Each path below is one point turned by a fixed rotation once a step. After each direction that follows a path, write how fast that rotation turns it, in degrees a step (0 if it stays still).
Each turn is a multiple of 5 degrees from 10 to 175, or 0.
Each row of a path follows its step; steps can be skipped.
path 1
step 2: -1.69,1.21,2.91,-0.71,0.91,2.76,1.44,-0.69,-2.79,-0.14,-0.49,-4.73,-0.32,2.82,-0.40,-0.45,-1.06,1.23,-1.18,-0.17,-5.24,0.80,-1.57,-2.02,-2.38,-0.72,-0.99,4.51,-0.37,2.26,-2.47,1.54,3.07,-0.24,-0.41,2.08,-2.35,-0.23,2.06,-1.24,-0.68,1.18,4.05,-1.86,-2.30,-2.72,0.22,0.60,1.71,-1.39,-2.98,3.20,2.03,1.29,0.45,-1.14,0.86,0.68,0.51,0.17,0.36,1.16
step 4: 0.81,-0.36,2.05,-0.87,-0.37,1.54,2.82,-0.46,-1.75,1.08,-2.89,-3.45,-0.26,2.85,-0.93,3.35,-2.13,-0.71,-0.35,0.83,2.67,-0.28,-1.14,-0.98,-5.07,-1.66,1.85,2.64,-2.28,0.72,0.12,2.47,-0.47,-1.89,3.79,-0.56,-1.33,-0.30,1.83,-2.12,1.38,1.49,-1.19,-0.95,-1.21,-3.09,-2.29,-0.68,0.16,0.33,-2.23,3.11,1.74,-2.96,-2.23,-1.66,4.00,0.83,-1.99,1.01,0.42,2.20
step 9: -2.24,0.61,0.34,-4.65,-4.82,-3.39,-3.48,0.20,-1.10,2.57,2.24,0.35,-0.78,-0.18,0.35,-1.54,-0.35,0.06,-0.88,-1.52,0.94,-0.87,-0.60,0.19,-1.45,0.13,-0.26,0.48,-4.07,-1.96,0.74,2.68,-1.60,1.26,0.03,-1.09,1.51,-0.06,0.88,-0.86,-1.56,1.50,0.79,-1.75,-1.94,-1.66,0.15,0.74,2.12,-3.41,-3.74,3.34,0.22,-1.75,-0.20,-0.75,4.52,2.12,-3.44,1.92,1.71,1.53
step 12: -0.78,1.37,0.37,-0.53,-4.47,0.81,-0.42,-0.40,0.92,-2.83,0.07,-1.12,-1.66,3.64,2.61,3.88,-0.77,1.56,2.70,2.70,-0.88,1.84,1.54,-1.78,-0.92,-0.57,-2.00,0.97,-3.14,-1.33,-2.36,3.29,0.98,-3.95,1.47,-0.93,-2.17,0.40,0.52,-1.62,-0.44,1.37,-0.72,1.77,-3.25,0.44,2.06,2.86,-0.01,-0.96,-2.63,-0.49,1.95,0.78,4.00,2.92,-1.71,-0.85,-2.01,1.80,-0.93,-0.78
step 23: -0.25,-1.87,0.06,-2.75,-2.78,1.10,-1.24,-2.51,-1.75,-0.92,2.72,-1.81,-1.01,1.02,0.30,2.42,-0.41,0.56,0.03,-0.46,-3.85,-2.30,-2.10,-2.18,-3.19,-0.68,-1.33,3.67,-1.38,0.68,-1.17,0.35,0.97,-2.86,1.87,-0.08,0.54,1.63,-0.13,-2.19,-2.20,3.78,1.37,-3.57,0.19,-1.31,2.11,0.81,-2.22,-3.74,-0.92,-0.37,-4.00,0.35,-0.62,0.88,1.88,-0.62,-2.04,1.74,3.50,2.61
step 27: -1.15,1.94,2.52,-0.63,-4.22,-2.99,3.82,-0.34,-1.02,0.04,3.79,-1.55,-1.91,-1.52,-0.32,1.84,-1.18,-0.84,0.66,1.02,-0.07,0.00,-0.72,0.89,0.14,-0.41,-0.02,1.76,-4.45,-0.74,-2.52,3.70,1.16,0.04,0.74,-2.50,-1.15,2.44,0.23,-3.18,-1.62,-0.43,-1.44,-3.91,-0.34,-3.69,0.39,1.34,-0.85,-1.02,-2.24,4.56,0.50,-1.66,1.05,-1.75,-1.07,0.77,-1.91,-0.29,-0.95,2.24
step 31: -0.32,1.62,0.44,-2.68,-1.48,-1.68,1.64,0.74,0.71,2.89,-1.16,-2.59,-0.28,3.26,1.49,4.40,-2.63,1.77,0.31,0.40,0.61,0.37,-3.86,1.83,-2.03,-0.51,-3.11,-0.18,-0.22,-0.19,-2.24,1.98,1.90,-0.90,1.63,-0.14,-2.67,0.72,-2.69,-1.56,3.49,1.71,2.06,0.61,0.38,0.34,1.25,-0.49,-3.04,-0.15,-3.70,1.71,3.56,-0.64,-1.71,-2.26,-0.90,3.73,-1.11,-0.91,1.83,1.61
-0.20,0.43,-0.51,0.22,0.19,-0.50,0.96,1.10,0.18,-0.70,-0.58,-0.32,0.19,-0.04,0.46,0.77,1.04,-0.12,-0.04,-0.58,0.25,-0.73,-0.14,0.72,0.18,-0.77,0.89,-0.55,0.15,-0.31,0.36,0.74,0.37,-0.14,-0.75,-0.73,-0.38,-0.51,0.27,0.52,-0.32,0.39,0.24,-0.68,0.34,-0.36,0.32,0.07,-0.16,0.40,-0.03,-0.51,0.20,-0.46,0.49,-0.48,-0.21,0.09,0.71,0.19,0.55,0.75 -> 155
0.00,-0.76,0.92,0.87,-0.12,0.04,0.66,-0.17,-0.06,0.06,0.53,-0.77,0.38,0.34,0.15,-0.45,0.02,-0.27,-0.04,-0.41,-0.02,0.71,1.00,0.54,0.09,-0.09,-0.16,0.62,-0.53,-0.38,0.52,1.20,0.12,-0.17,-0.65,-0.20,-0.23,0.42,0.55,0.54,-0.41,0.09,-0.45,1.35,0.22,0.15,0.37,-0.04,0.48,0.44,-0.23,0.42,-0.41,0.30,-0.24,-1.04,0.19,-0.60,-0.10,0.53,-0.67,-0.09 -> 45
-0.63,-0.63,0.06,-0.10,-0.48,0.62,-0.14,-0.42,-0.67,-0.19,-0.66,0.29,-0.36,-0.81,0.42,0.16,-0.08,-0.66,-0.62,0.08,1.40,-0.62,0.34,-1.12,0.37,-0.82,-0.03,0.19,-0.55,-0.16,0.42,-0.61,-0.32,-0.25,0.06,-0.43,-0.35,0.18,0.53,-0.08,0.05,-0.16,-0.24,-0.13,-0.19,-0.31,-0.20,-1.00,-0.43,-0.58,-0.18,0.20,-0.29,1.24,0.25,-1.00,-0.31,0.22,0.37,-0.12,0.13,0.21 -> 60
0.38,0.51,-0.03,0.90,-0.13,1.23,0.27,0.07,-0.71,-0.76,-0.35,0.25,-0.04,-0.07,0.60,-0.15,-0.30,0.41,-0.61,-0.01,0.15,0.46,0.50,0.17,-0.15,0.17,0.36,0.51,0.16,0.79,-0.28,0.54,-0.45,0.52,0.93,-0.06,-0.68,0.53,0.77,-0.48,1.10,-0.27,-0.06,0.08,0.39,0.28,-0.01,1.03,0.10,0.18,-0.31,-0.23,0.68,-0.18,0.01,0.12,-0.73,0.06,-0.15,0.52,1.20,0.12 -> 175
0.05,0.70,0.17,-0.87,-0.15,0.23,0.05,0.11,-0.26,0.45,0.55,0.32,-0.05,-0.26,-0.30,-0.39,0.58,0.49,-0.25,-0.94,0.10,0.27,-0.16,-0.07,0.77,-0.75,0.14,-0.36,0.53,0.91,0.61,0.45,-0.25,0.64,0.67,0.77,-0.86,0.14,-0.33,0.69,-1.16,0.36,0.53,0.18,-0.12,-0.26,-0.13,0.19,0.74,-0.06,-1.17,0.38,-0.76,0.34,0.10,-0.08,-0.38,0.33,-0.29,-0.75,0.22,-0.37 -> 45
-0.85,-0.26,-0.48,0.03,-0.83,-0.05,0.13,0.84,0.44,-0.19,-0.64,0.41,0.35,-0.25,0.03,-0.18,0.74,0.03,-0.34,0.93,-0.32,-0.04,-0.70,-0.36,1.11,-0.11,-0.65,-0.11,-0.85,-0.64,-0.41,0.54,0.31,0.64,0.29,-0.45,0.47,-0.05,-0.69,-0.45,0.26,0.19,0.18,1.19,-0.27,-0.26,-0.07,0.65,-0.11,0.74,-0.33,-0.43,-0.02,0.22,-0.99,-0.16,-0.54,0.32,-0.54,-0.12,0.00,-0.45 -> 20
-1.15,-0.25,0.78,-0.45,-0.35,-0.86,-0.51,0.10,-0.89,-0.47,0.08,0.43,0.07,0.90,-0.37,-0.27,-0.47,-0.10,-0.41,-0.26,0.70,-0.01,-0.40,0.30,-0.22,0.06,0.05,-0.31,-0.22,0.63,0.14,0.80,-0.75,0.33,0.00,0.32,-0.48,-0.59,-1.08,-0.67,0.61,-0.59,-0.33,-0.28,0.78,-0.18,0.17,-0.37,0.12,0.85,-0.17,-0.21,0.26,-0.04,-0.39,0.07,0.52,-0.70,1.03,-0.12,-0.20,0.12 -> 65
0.28,0.05,0.13,-0.31,0.32,-0.79,0.37,-0.12,-0.95,-0.18,-0.26,0.63,-0.89,0.45,0.15,-0.36,0.48,0.15,-0.15,-0.32,0.12,-0.16,0.09,0.26,0.66,0.42,0.02,0.54,0.27,-0.58,0.05,0.53,-1.08,-0.33,0.17,-0.40,0.96,-0.29,0.07,0.05,0.08,-0.62,0.47,0.32,0.01,0.79,0.09,0.56,0.07,-0.59,0.95,0.88,0.04,-0.32,-0.05,-0.49,-0.59,0.64,-0.35,-1.24,-0.40,0.91 -> 35
path 2
step 6: -1.12,-1.62,-0.66,-0.91,0.53,-0.54,4.49,0.81,-0.78,0.45,1.20,-2.26,0.86,1.39,0.85,0.70,1.51,-0.32,-2.29,1.84,0.22,-0.83,1.88,1.15,-5.47,-1.09,-2.42,1.94,-0.25,3.15,0.95,-0.03,-1.04,-0.61,2.60,-0.75,0.29,2.49,0.45,-4.79,-1.04,-3.80,-0.67,1.18,-2.20,-2.91,-3.61,-1.14,0.18,0.45,-0.26,-1.26,0.38,3.69,-2.79,1.69,-1.13,-0.96,0.68,-3.36,-0.87,-1.43
step 11: -3.70,-0.73,1.11,-0.13,0.94,-1.02,1.50,-1.75,1.11,0.57,-0.18,1.95,0.50,2.89,2.32,2.08,-0.96,2.25,-0.30,-2.32,-0.62,1.95,1.37,-1.77,-3.15,2.34,-2.99,1.22,0.71,4.15,-3.06,-0.26,-2.17,-1.06,0.84,0.60,-0.55,1.02,1.39,0.39,3.14,-0.69,0.67,4.11,2.80,-4.61,0.98,0.10,-0.82,2.89,1.29,1.96,-2.89,-1.18,2.10,-0.43,-0.02,-1.51,1.51,-1.89,1.94,1.32
step 15: -2.02,2.54,0.39,0.10,-1.43,4.20,-2.56,0.83,-0.90,0.64,0.14,-0.13,-2.18,1.51,1.58,1.31,1.86,2.83,-2.02,0.02,3.98,0.29,4.31,1.14,-1.49,-0.05,-2.01,2.20,-0.77,0.25,-1.36,-1.17,-1.41,0.78,1.70,2.04,1.82,1.84,2.39,-0.66,1.77,-5.21,-3.16,1.20,1.13,1.47,2.84,-1.07,0.77,-0.87,-1.09,-0.48,-3.04,-2.62,-2.96,0.22,0.99,1.47,0.65,-2.12,1.85,-1.40
step 24: 1.70,-0.25,-1.19,-1.39,3.41,-0.76,0.45,0.02,1.79,1.00,-2.19,1.91,-1.15,4.22,-2.45,0.50,1.07,0.82,-1.48,-1.15,0.79,-1.67,1.47,0.84,0.84,0.92,-3.29,1.49,-1.66,2.63,-1.23,1.38,2.61,2.06,3.36,-0.03,4.33,-0.21,1.37,0.50,0.60,-3.11,-2.02,-3.71,-1.53,1.10,-3.29,-2.83,0.90,1.94,-2.05,0.87,0.35,-0.92,0.86,0.59,-3.97,-2.41,-1.79,-1.30,2.29,-0.40
step 25: 2.35,-1.35,-2.92,2.29,3.10,-1.15,1.85,-2.24,2.09,0.94,1.95,-0.61,0.15,-0.96,-0.79,1.18,3.38,-0.62,2.06,1.84,-0.39,1.16,-0.11,-1.24,-1.69,0.79,-1.61,2.11,1.84,3.53,-1.28,1.19,0.71,1.24,2.80,2.93,-0.08,1.15,-1.36,-5.13,-0.43,-0.85,-0.67,1.98,-1.15,-4.49,-0.13,-3.11,0.53,2.01,-3.10,-1.49,0.23,0.21,-2.92,1.32,3.56,-1.12,-0.57,-1.18,-1.81,1.75
step 26: -1.28,-4.54,1.63,-2.52,-3.06,-1.59,-0.82,-0.22,1.56,2.53,-0.35,-1.22,2.08,1.03,0.02,1.70,-0.38,-0.97,0.44,1.81,6.58,2.07,3.37,0.49,0.60,1.42,-2.05,1.44,3.65,-2.70,0.73,3.53,0.32,-0.97,0.04,1.67,1.38,2.26,-1.12,-1.38,0.32,-0.50,-3.37,-0.08,1.08,-1.88,-0.41,0.04,0.96,-0.43,-1.04,-1.11,-1.49,0.17,-0.96,3.50,-2.73,-1.09,-1.34,-1.15,1.23,-0.11
step 29: -1.12,1.00,-2.72,-2.14,2.79,-1.21,0.72,0.14,-1.95,-1.48,0.11,2.32,-2.62,-0.45,-0.63,0.38,1.46,0.14,-0.74,-0.88,-0.43,-0.04,3.82,0.29,-2.62,1.14,-2.44,-0.46,-0.16,3.52,2.20,0.02,0.80,-0.09,5.99,-0.44,-1.79,2.05,4.09,-0.17,0.04,2.08,-0.46,1.35,0.13,-0.90,0.33,1.78,2.32,0.68,-3.70,1.26,-1.29,-0.23,0.75,1.05,-0.01,3.55,-1.42,-4.61,-2.78,1.23
0.35,-0.59,-0.04,-0.27,-1.08,-0.07,0.16,0.42,-0.22,-0.49,0.06,-0.20,0.60,0.90,0.79,0.12,0.90,-0.01,-0.03,0.32,-0.27,0.20,-0.51,0.49,0.04,0.12,-0.81,-0.44,0.88,0.33,1.04,0.48,-0.07,-0.78,-0.82,0.07,-0.74,0.11,0.29,0.42,-0.19,0.08,-0.11,0.54,-0.55,0.03,0.06,0.14,0.33,0.54,0.13,-1.02,-0.47,-0.32,-0.77,0.28,-0.30,0.11,0.19,-0.25,-0.98,-0.72 -> 90
-0.63,-0.07,0.81,-0.12,-0.43,0.65,-0.11,0.33,-0.29,-0.27,-0.04,-0.12,-0.29,-0.24,-0.47,-0.24,0.36,-0.09,-0.89,1.15,-0.08,-0.15,0.10,-1.16,0.37,0.09,0.53,0.32,-0.14,0.04,0.20,0.05,0.44,-0.69,0.27,0.27,0.37,-0.50,0.77,-0.33,0.42,0.22,-0.67,-0.14,-0.48,0.03,1.16,0.04,-0.68,0.30,0.67,0.52,-1.07,-0.38,0.83,-0.30,-0.12,0.37,0.61,0.35,-0.87,0.16 -> 60
-0.13,0.11,-0.24,-0.82,0.89,-0.75,0.04,0.37,0.36,-0.59,0.21,-0.90,0.09,-0.57,-0.21,0.58,-0.04,0.98,-0.01,-0.34,0.90,0.67,0.13,0.81,-0.22,0.45,0.06,0.53,-0.30,0.26,0.89,0.50,0.12,0.08,-0.18,-0.59,0.82,-0.30,-0.08,0.05,0.00,0.99,-0.15,-0.55,-0.35,-0.07,-0.14,-0.10,-0.16,0.26,0.37,-0.69,0.39,-0.27,0.69,0.54,1.00,0.47,-0.02,0.55,-0.81,0.20 -> 10
0.13,0.03,1.38,-0.97,-0.44,-0.04,0.96,0.05,0.16,0.01,0.01,0.85,0.36,0.74,0.68,0.11,-0.54,-0.06,0.06,-0.63,0.10,-1.22,0.25,-0.10,-0.37,0.41,0.34,-0.54,-0.11,-0.31,0.13,0.23,0.62,-0.74,0.83,-0.56,0.97,-0.85,-0.43,-0.25,-0.21,0.62,-0.11,0.16,0.46,-0.30,-0.40,0.29,0.59,-0.23,-0.60,0.07,0.17,-0.10,0.29,0.04,-0.12,-0.35,0.03,-0.58,-0.54,0.09 -> 145
0.21,0.06,0.48,-0.28,-0.18,-0.84,0.65,0.27,-0.40,-0.47,0.00,-1.13,0.27,-0.19,-0.28,0.06,0.36,-0.65,-0.27,1.11,-0.43,-0.61,0.82,-0.03,0.83,0.40,-0.15,0.44,0.09,0.14,0.59,-0.24,-0.55,-0.28,0.03,0.45,0.19,0.19,-0.22,0.40,-0.43,-0.08,1.16,-0.72,0.08,0.70,-0.78,0.16,-0.25,-0.06,-0.28,0.92,0.14,0.16,0.39,1.12,-0.08,-0.73,-0.09,-0.23,0.56,-0.35 -> 175
path 3
step 2: -1.29,0.43,-1.48,-0.87,-2.36,-1.53,-3.43,-0.72,-3.66,-1.93,-2.06,0.36,0.14,-1.39,-0.53,0.54,2.25,-1.33,0.38,2.49,-0.02,1.25,2.06,-2.55,-0.96,-0.62,-2.75,2.58,-0.59,0.59,1.53,1.89,-1.53,-0.63,-0.90,2.89,0.13,1.97,1.40,1.10,-3.15,-2.11,-1.23,-2.48,0.14,3.01,-3.04,1.33,-0.25,-0.37,-0.56,-0.57,-3.02,-1.90,-2.44,0.86,2.82,0.37,-1.19,3.53,-3.07,-0.98
step 3: -0.59,0.11,-1.60,0.73,-1.16,0.30,2.36,1.61,0.20,-2.22,-0.82,-2.00,-0.61,-1.50,3.05,-3.71,-0.58,1.03,-0.33,-0.04,1.47,1.28,3.01,1.90,-1.54,-1.00,3.91,2.09,1.55,0.75,2.26,-0.78,-3.35,1.04,1.62,-3.49,-0.26,1.08,-2.07,0.73,-0.93,3.90,0.94,1.08,-0.12,0.81,2.24,-3.26,0.93,-0.50,-0.46,-0.22,-2.06,1.72,-0.10,1.40,-3.30,-2.25,2.34,0.14,2.27,-0.69
step 6: 1.51,-0.94,-1.32,-1.06,-0.33,0.21,2.52,1.32,-0.46,-1.08,0.44,0.52,3.11,-1.22,1.07,-2.12,-1.00,3.82,2.73,-4.29,2.16,1.38,-1.52,0.68,2.86,0.46,-0.55,-1.38,2.67,1.18,-0.20,-1.48,-1.56,-0.32,-1.14,-2.57,-1.37,2.86,-1.17,-0.74,-2.30,0.03,-0.38,1.94,-0.57,1.50,0.68,0.56,-1.16,2.11,1.76,2.87,1.01,1.49,2.00,-0.81,-2.66,1.19,5.86,0.42,-1.54,0.11
step 7: 0.87,-0.36,-1.20,2.20,-0.52,-2.78,-0.12,-0.18,-2.39,2.28,-0.19,-0.31,0.90,-0.33,-2.55,0.96,0.42,-2.68,-0.59,-1.02,-0.30,-1.33,-0.26,-1.37,-0.01,-1.50,-1.68,2.02,-1.42,-0.66,0.06,3.62,1.86,-1.05,0.20,3.95,1.68,1.55,0.27,1.83,3.24,-3.11,0.47,-0.79,0.24,-0.05,-0.51,-0.36,3.73,0.41,0.22,4.17,-0.73,-4.28,-3.98,1.12,-1.74,-0.15,1.48,1.03,1.12,-3.58
step 10: 3.77,2.19,0.34,1.62,2.89,-1.18,2.99,-2.88,1.44,-1.13,-3.15,-1.10,-4.20,0.97,-0.70,0.87,0.14,-1.97,0.10,-0.75,-0.97,0.26,0.17,-0.14,0.67,1.06,-3.32,1.22,-2.60,-1.66,1.79,2.60,-0.10,0.51,-3.85,0.42,1.95,0.99,1.77,-1.56,1.29,-0.28,0.17,0.24,1.72,0.32,0.14,1.42,1.73,0.65,0.56,1.40,0.07,-1.47,-1.48,-1.09,1.73,3.67,-3.68,0.89,-2.56,-2.30
step 22: -0.79,0.02,1.33,-1.70,1.73,-0.35,-2.62,1.58,-1.35,2.59,-0.79,-0.52,-0.66,0.57,1.77,-1.38,1.48,-1.74,0.71,-2.52,-3.37,2.48,2.31,0.74,0.39,-0.28,-0.49,2.10,-2.55,5.14,0.43,0.18,1.63,-3.28,1.95,-0.27,1.32,4.35,0.58,1.70,-1.87,-1.87,0.08,-3.83,0.09,1.98,1.71,0.12,-0.14,0.41,2.77,-0.83,0.98,3.57,0.49,-2.15,-0.31,-0.98,1.24,1.77,-1.23,-0.77
step 24: -2.52,-0.87,0.90,0.78,-1.67,3.11,-0.06,-0.22,1.26,1.56,0.72,0.86,0.09,-0.33,-0.67,-1.29,-3.63,-3.43,-0.44,-1.64,1.50,2.93,-0.65,2.22,0.89,-1.66,-1.27,-1.96,-3.21,1.45,-1.41,0.84,-2.63,1.66,-1.79,4.93,2.93,1.73,-0.16,-0.88,0.06,1.89,-1.05,1.16,1.11,3.72,1.08,1.27,-1.62,0.79,-3.59,-0.25,-0.33,-3.77,-0.30,-0.59,-1.08,-1.20,-1.44,0.16,0.79,-1.53
-0.22,0.21,0.65,-0.24,-0.67,0.30,0.48,-0.40,0.26,0.92,0.01,0.71,-0.87,-0.34,0.24,0.98,0.52,0.56,-0.44,-0.42,0.32,0.25,-0.28,0.36,-1.05,0.06,-1.11,0.55,-0.41,0.08,-0.40,-0.34,0.04,-0.12,-0.08,-0.10,-0.67,-0.18,-0.81,-0.16,-0.01,-0.17,0.29,0.17,0.23,0.25,1.21,-0.34,-0.09,-0.27,0.49,0.99,-0.07,-1.15,-0.20,-0.48,-0.36,-0.33,-0.39,0.05,-0.11,-0.16 -> 125
-0.08,-0.38,-0.11,-0.73,0.83,-0.53,-0.01,0.62,0.25,0.63,0.02,0.40,-0.07,-0.67,-0.50,-0.27,0.81,0.11,0.69,0.41,-0.01,0.20,0.00,0.25,0.73,-0.48,-0.43,0.36,-0.97,0.57,1.06,-0.36,0.13,0.30,0.00,0.21,0.63,0.34,0.14,-0.19,0.49,0.51,0.09,0.09,-1.26,-0.61,0.06,-0.86,0.61,-0.62,0.19,-0.15,-0.05,-0.48,-0.27,0.45,0.80,-0.45,-0.56,0.31,-0.71,-0.33 -> 145
0.74,-0.16,-0.20,0.09,0.45,0.37,0.20,-0.11,0.86,-0.16,0.53,-0.90,-0.10,-0.77,0.06,-0.44,-0.04,0.10,-0.78,-0.69,-0.15,0.18,-0.79,1.12,-1.00,-0.02,0.76,0.27,0.09,0.00,0.19,-0.05,0.02,0.45,-0.18,0.19,0.00,0.44,-0.25,-0.28,-0.09,0.10,0.53,-0.40,0.48,0.82,-0.32,-0.05,-0.31,0.41,0.40,-1.06,-0.59,0.22,0.08,0.19,0.48,-0.08,-1.38,0.47,-0.34,-0.78 -> 55
-0.02,0.61,-0.51,-0.05,0.05,-0.18,-0.48,-0.87,-0.85,0.25,0.12,-0.46,0.05,0.39,-1.06,0.31,1.15,0.22,-0.48,-0.81,-1.33,0.27,0.67,-0.60,0.09,-0.10,-0.19,-0.21,0.45,0.00,0.22,-0.36,0.13,-0.45,-0.12,0.11,-0.48,-0.11,-0.37,1.03,0.45,-0.19,-0.79,-0.36,0.23,-0.58,0.36,0.20,0.36,0.49,0.03,-0.42,-0.28,-0.57,0.26,0.63,0.41,0.64,-0.53,0.39,0.15,-0.71 -> 140
0.02,-0.56,-0.60,-0.07,0.09,0.49,-0.10,0.20,-0.31,-0.26,-0.68,-0.06,-0.72,-1.02,0.04,-0.62,-0.18,0.66,0.10,-0.22,0.70,-0.07,-0.64,-0.98,0.23,-0.17,0.32,0.62,-0.04,-0.74,-0.43,0.28,-0.90,-0.08,-0.80,0.64,-0.01,0.02,-0.77,0.04,0.34,-1.22,-1.19,-0.76,-0.16,0.15,0.13,-0.42,0.76,-0.30,-0.20,-0.63,-0.10,-0.30,0.18,0.01,-0.34,-0.59,0.35,-0.16,0.30,-0.11 -> 80
-0.06,-0.09,0.37,0.47,-0.69,-0.35,0.58,0.30,0.03,-0.15,0.03,0.17,-0.85,-0.36,0.52,0.72,0.09,0.19,-0.23,0.15,0.18,0.19,-0.27,-0.23,0.35,1.02,0.25,0.06,1.05,-0.20,-0.37,-0.32,0.30,0.50,0.25,0.94,0.95,-0.12,-0.03,0.44,-1.07,1.02,-0.65,-0.55,-0.14,-1.10,0.49,0.54,0.24,-0.05,-0.71,-0.10,0.31,0.38,-0.14,0.00,0.79,-0.26,-0.93,0.06,-0.23,0.08 -> 25
0.39,0.13,-0.55,0.58,-0.30,0.09,0.02,0.29,0.10,-0.56,-0.73,-0.09,-0.22,0.40,-1.19,-0.46,0.92,0.52,0.03,0.13,-0.12,-0.17,-0.95,1.27,-0.12,-0.35,-0.50,-0.29,0.30,-0.44,-0.64,0.56,0.03,0.44,0.33,0.70,0.18,-0.90,1.19,-0.27,0.71,-0.40,0.37,-0.09,0.12,-0.16,0.49,0.32,-0.18,0.23,-0.59,0.80,0.21,-0.12,0.03,0.57,0.19,-0.56,0.50,-0.11,-0.47,-0.33 -> 130
